One vector is turned by the same rotation once a tick. Each row is the vector after some number of ticks, and that number follows the row.
The counts run from 0 to 500.
[130 159 133 129  89 199 136  99 136 140 136 117 139 136 123 157 154 183
 129  97 119 126  88 113 120 131 140 134 131 152 111  64 134 179 123 136
 148 145 182  91 113  83 140 126 122  96 128  89 119  69 146 137 113 101
 150 128 136 147 119 141 128 142 179] -> 380
[113 141 151 155 123 137 128 103 121 105 178 133 169 106 162 146 136  68
 152 166 188  93 117 107 174 124  98 133 133 106  86 120 116 102 111 156
 138 129 162  84 146 109 125 140 145 120 123 151  96 171 149 132 166 118
 129  89 197 133 147 108 130 157 138] -> 130
[124 134 114 123 168 105 190  90  94  97 116 135 150 124 134 107 128 140
 134 161 151 152 181  88  90 129  94 135  95 150 153 132 147 152 134 108
 139  98  95 119 113 140  67 123 130 140 155 114 105 114 174 139  58 137
 137 133  78 149  93  78 142 122 140] -> 218
[120 146 128 109 100 177 136 143 115 161 115 118 158 156 131 206 109 179
 147 123 101 136 111 113 149 166 136 105 113 130 103 118 104 162 184 133
 104 157 176 123  93 122 182 119 144 118  98 146 124 134 142 110 119 133
 112  94 136 156 160 126 124 153 196] -> 331
[116 145 132 137 105 149 163  89 152 116 139 156 142 160 112 202 153 168
 150 115 117  95 162 154  95 132 127 161 209 127 151  93 108 151 149 143
 112 121 163  67 123 131 146 130 124 100 100 157  98 103 167 141 112 106
 141 137 167 149 150 138 152 105 192] -> 97
[178 114 122 103  80 141 127 145  67 146 115 142 158 125 147 180  90 105
 133 126  94 152 141 145 169 140 150 154 177 124 124 123  91 125 126 176
 102 138 141 120 130 112 188 188 138 144  93 119 129 120 107 139 132 150
  96 117 166 124 117 127 140 164 115] -> 313
[130 129 108 137 133 145 122 110  86 112 140 138 143  85 130 106 140  92
 119 159 179  77 121  80 167 114 124 168  98  80 125  99 138 140 150 106
 132 106 174 120 162 129 109  88 119 159 155 161 102 121 163 157 134  67
 140  90 100  91 123 102 127 146 153] -> 141
[171 137 129  95 118  99 157 105  90 115 128 117 136 118 143 130 110 109
 134 139 134 174 158 136  90 129  90 115 115 202 129 121 125 152  85 156
 112 126  76 141 131  95 110 156 141 137 102  89 135 114 147 105  71 171
 124 144 121 164  85  91 165 134 119] -> 238
[ 82 139 170 151 125 168 117 113 143 121 156 135 143 122 128 126 156 111
 142 173 141  97 103 103 125 123 114 152 104  96 100 129 118 128 169 111
 161 145 155  93 112  98  88 100 139  96 135 166 105 117 156 125 143  74
 175 111 161 160 159 121 105 130 194] -> 408
[141 110 100 114 155 101 171 129 101 130 150  93 164 125 117 150  93 119
 129 120  94 169 170 132  85 129 140 132 145 135 152 153 137 152 137 166
 146 117 106 117 108 154 130 140 107  94  95 150 147 129 121 128  92 114
 121 147 112 189  93  93 144 112 221] -> 229
[106 148 144 157 141 143 128  70 133  77 165 143 135 115 103 144 119  99
 157 162 177 112 158 106 126 118 109 126 174  92 128 140 103 141 145 130
 127 136 160  96 158 115 128 117 127 104 129 179 120 154 171 110 121  88
 160 113 138 160 167 117 134 100 196] -> 150
[106 114 123 101 141 149 147 143  85 132 120 156 154 143 147 181 148 190
 125 140  85  87 165 107 132 122 128 130 169 100 163 110 134 136 193 126
 140 129 163  96 129 138 153 106 151 128 133 177 101 105 184 169 124  87
 131 121 124 138 146 104 122 124 179] -> 353
[117 126 138 106  92 154 118 146  86 129 138 161 118 127 144 125 176 135
 117 166 106  78 143 120 132 123 111 189 141  99 146  91 139 143 170 123
 138 133 152  96 146 108 104  65 131 142 144 174 104  64 152 180 142  69
 168 122 117 115 128 111 131 121 138] -> 91
[133 148 158 112  82 168 141 133 124 132 140 125 170 171 169 198 147 210
 135 111  99 139 135 139 110 145 130 121 156 162 104  90 135 163 143 165
 148 144 142  87 111  99 162 133 144 103 122 121 119  98 151 127 106 143
 144 134 162 155 148 125 127 132 164] -> 45
[129 132 106 123 161 100 184 100 100 116 107 142 131 112 113 101 105 117
 140 177 130 157 180 120  83 138 103 158  74 130 174 143 125 154 139 100
 136  94  87 120  94 138  46 125 117 134 139 102  92 105 155 140  81 154
 143 149 104 137  87 103 133 142 130] -> 217
[163 134  76 170 122 167 165  80 128 106 141  93 155 109 128 142 113 154
 125  93 169 120 100  96 116 126 138 141  87 147 107  90 144 164 108 122
 140  77 121 116 131 132 142 124 110 117 152  98 105 113 138 159  94 111
 131  97  99 107 103 110 170 149 179] -> 453
[136 148 163 102  87 151 157 129 117 158 111 120 146 155 125 180 111 138
 148 111  77 174 127 171 112 153 134 133 151 166 127 125 106 163 120 166
 108 161 143 117 107 109 145 175 131 105  84 102 144  88 108 102  97 161
 117 153 159 178 112 156 122 147 147] -> 309
[104 142 165  66 118 105 151 148  74 125 118 131 146 145 152 119 108  95
 137 177  73 165 159 153 137 129 110 154 103 150 149 156 123 137 151 136
 145 148  98 113 113  98  69 147 139 127 102 123 120 103 120 119 131 148
 120 178 142 163 100 114 123 123  97] -> 287
[ 81 137 149 108 119 115 165 116 126 144 139 158 154 156 131 194 127 139
 169 172 129  94 143 155 143 151  98 136 131 120 127 146  87 112 167 135
 110 141 136  81 117 114 146 143 157 117  93 189  78 165 163 123 161 142
 114 110 193 153 163 109 134 140 145] -> 77
[163 119 156 144  89 168 126 147  83 137 103 167 159 143 174 158 148 162
 122 137 115 137 150  78 152 129 101 131 144 128 113  91 117 142 161 142
 114 135 133 100 112 111 165 124 165 148 165 125 105 126 170 138 102 171
 137 111 118  96 167 104 112 170 100] -> 323
[ 68 130 156  97 100 150 135 158  90 151 119 124 154 147 164 144 129 104
 137 168  86 130 107 145 182 146 134 160  85 110 124 148 107 113 165 132
 159 147 154  99  95 106  92 151 145 119 114 128 105 107  99 128 184 130
 115 143 194 147 120 131  91 161 107] -> 337
[124 142 180  94 107 147 116 153  70  83  74 143 134 147 174 107 112 143
 129 172 124 156 151  91 159 145 119 165  74 129 127 141 129 150 176  88
 140 152 110 121 110  95  91 129 165 156 164 120  95  85 136 131 104 129
 141 162 102 113 130  94 107 128  93] -> 10
[152 133 106 144 133 135 178  64 135 104 124 141 127 107 108 124 130 139
 124 121 153 116 165 112  77 116 104 153 139 142 167  86 129 162  93 123
 133  98 127  97 138 129  80 138  95 113 138  93 103  93 170 139  74 122
 148 133 102 130  91 120 168 128 148] -> 167
[171 125  93 177 119 161 154  85 125 113 152  97 158 102 135 142 118 154
 138 112 181 115 115  85 102 141 124 137  96 135 100  85 156 151 110 126
 131  87 120 133 141 139 170 104 118 135 146 126 116 137 152 154  92 107
 136  81  95 105 125  99 165 144 202] -> 454
[180 134 181 144 115 150 120 177  94  84 162 108 178 106 182 130 121 100
 126 137 120 198 157  98 146 111 135 106 162 119  86 143 130 141 138 185
 163 141 130 108 107 127 143 136 125 123 170 141 160 131 105 115 100 145
 149 126 129 166 154 114 100 137 168] -> 253
[132 146 134  73 125 108 167 130  76 136  88 161 139 153 136 168  96 137
 148 146 102 163 182 149 118 151 105 149 133 163 173 143  97 142 131 128
  97 133  95 115 110 117 117 172 148 133  92 115  95 116 165 122  97 167
  99 159 133 147  96 116 146 130 103] -> 290
[147 105 119 153 114 160 107  94 136  98 169 111 136 108  97 147 100  98
 151 133 140  95 122 140 109 132 144 170 193  92 128 114 113 129 108 152
 137 119 137 125 167 127 157 144 109 110  86 177 135 119 112 119 134  58
 145 114 156 150 136 123 153 119 229] -> 436
[130 115 120 119  70 151 147 129 111 193 121 117 146 145 144 170 108 141
 138 133  88 116  98 174 146 182 112 155  84 154 117 107 103 134 120 150
 108 129 114 128  97  98 166 152 137 118  75 120 103 116 114 113 149 153
 112 107 182 133 126 130 143 181 122] -> 54
[117 152 154 111 110 150 151  94 126 103 151 149 143 158 130 196 147 149
 145 114 127 101 156 134 126 120 119 144 211 123 139 103 126 151 143 163
 141 141 176  59 148 110 147 136 121 103 120 153 104 113 154 154 125  89
 131 133 164 143 141 132 137 108 185] -> 98
[155 107  98 174 114 119 161  65 126 126 153 138 150 109 137 147 110 104
 150 122 157  99 145 158 100 127  94 152 146 138 141  95 100 101  64 158
 138  86  88  98 148 110 129 183 128 126 106 118  84 143 148 135 111 141
 134 111 195 124 107 100 164 156 135] -> 444
[101 115 140 167 136 176 126 118 117 109 144 147 157 115 113 131 130 112
 142 154 140  90 126  86 141 130 142 163 127  47 137 116 127 123 193 115
 164 115 162  81 120 135 115 116 125 124 156 175  91 132 137 148 152  85
 151 105 157 117 146 133  98 144 201] -> 406
[130 149 167 130 109 158 145 138 105 104 138  81 159 128 144 135  92  97
 137 124 104 209 123 128 148 131 146 126 111 138  89 149 134 161 120 161
 154 149 126 121  90 115 105 162 111 112 135 101 146 115  79 102 110 155
 124 155 146 172 107 134 115 144 148] -> 256
[172 110 110 167 118 157 161 146 115 146 128  99 166 119 136 129 104 148
 108 122  81 192 146 107  85 142 137 144 105 143 131  99 148 169 141 150
 153  96  85 118  73 147 112 119  97 118 153  98 137  99 113 135  71 155
 136 126  96 140 100 117 143 155 169] -> 248
[164 127 102 174  86 184 139  65 146 122 145 103 115  93 115 107 107 130
 139 124 172 132 105 114  98 141 104 175  77 151  94  73 130 176  88 110
 116 109 112 143 149 102 119 117 113 130 130  87 112  87 124 119  89 129
 150 109 122 105 112 134 170 153 144] -> 451
[110 148 127 171  92 199 120 119 150 156 182  93 133  98 102 134 138 104
 131 142 148 116  79 126 127 144 120 153  91  97  89  83 122 155 149 150
 124 127 167 123 123 109 137  80 110 109 125 150 137  96  93 120 156  90
 166  89 160 144 139 153 132 157 178] -> 123
[158 131 162 126  79 184 126 126 123 121 134 145 151 170 156 198 107 164
 151  98 110 140 135 140 145 150 150 141 201 131 124 106 109 142 152 169
 133 139 144  89 116 129 198 178 137 119 118 134 120 122 120 122 121 131
 125 143 168 132 154 152 127 137 172] -> 47
[132 129 134 118 140 138 139 102  98  72 166 115 152 116 109 134  75  90
 150 140 145 148 159 133 134 140 160 168 176 100 135 171 130 151 149 133
 136 123 122 118 148 155 117 125  93 130 123 182 134 140 107 131 110  70
 125 128 103 155 120 125 144  93 215] -> 487
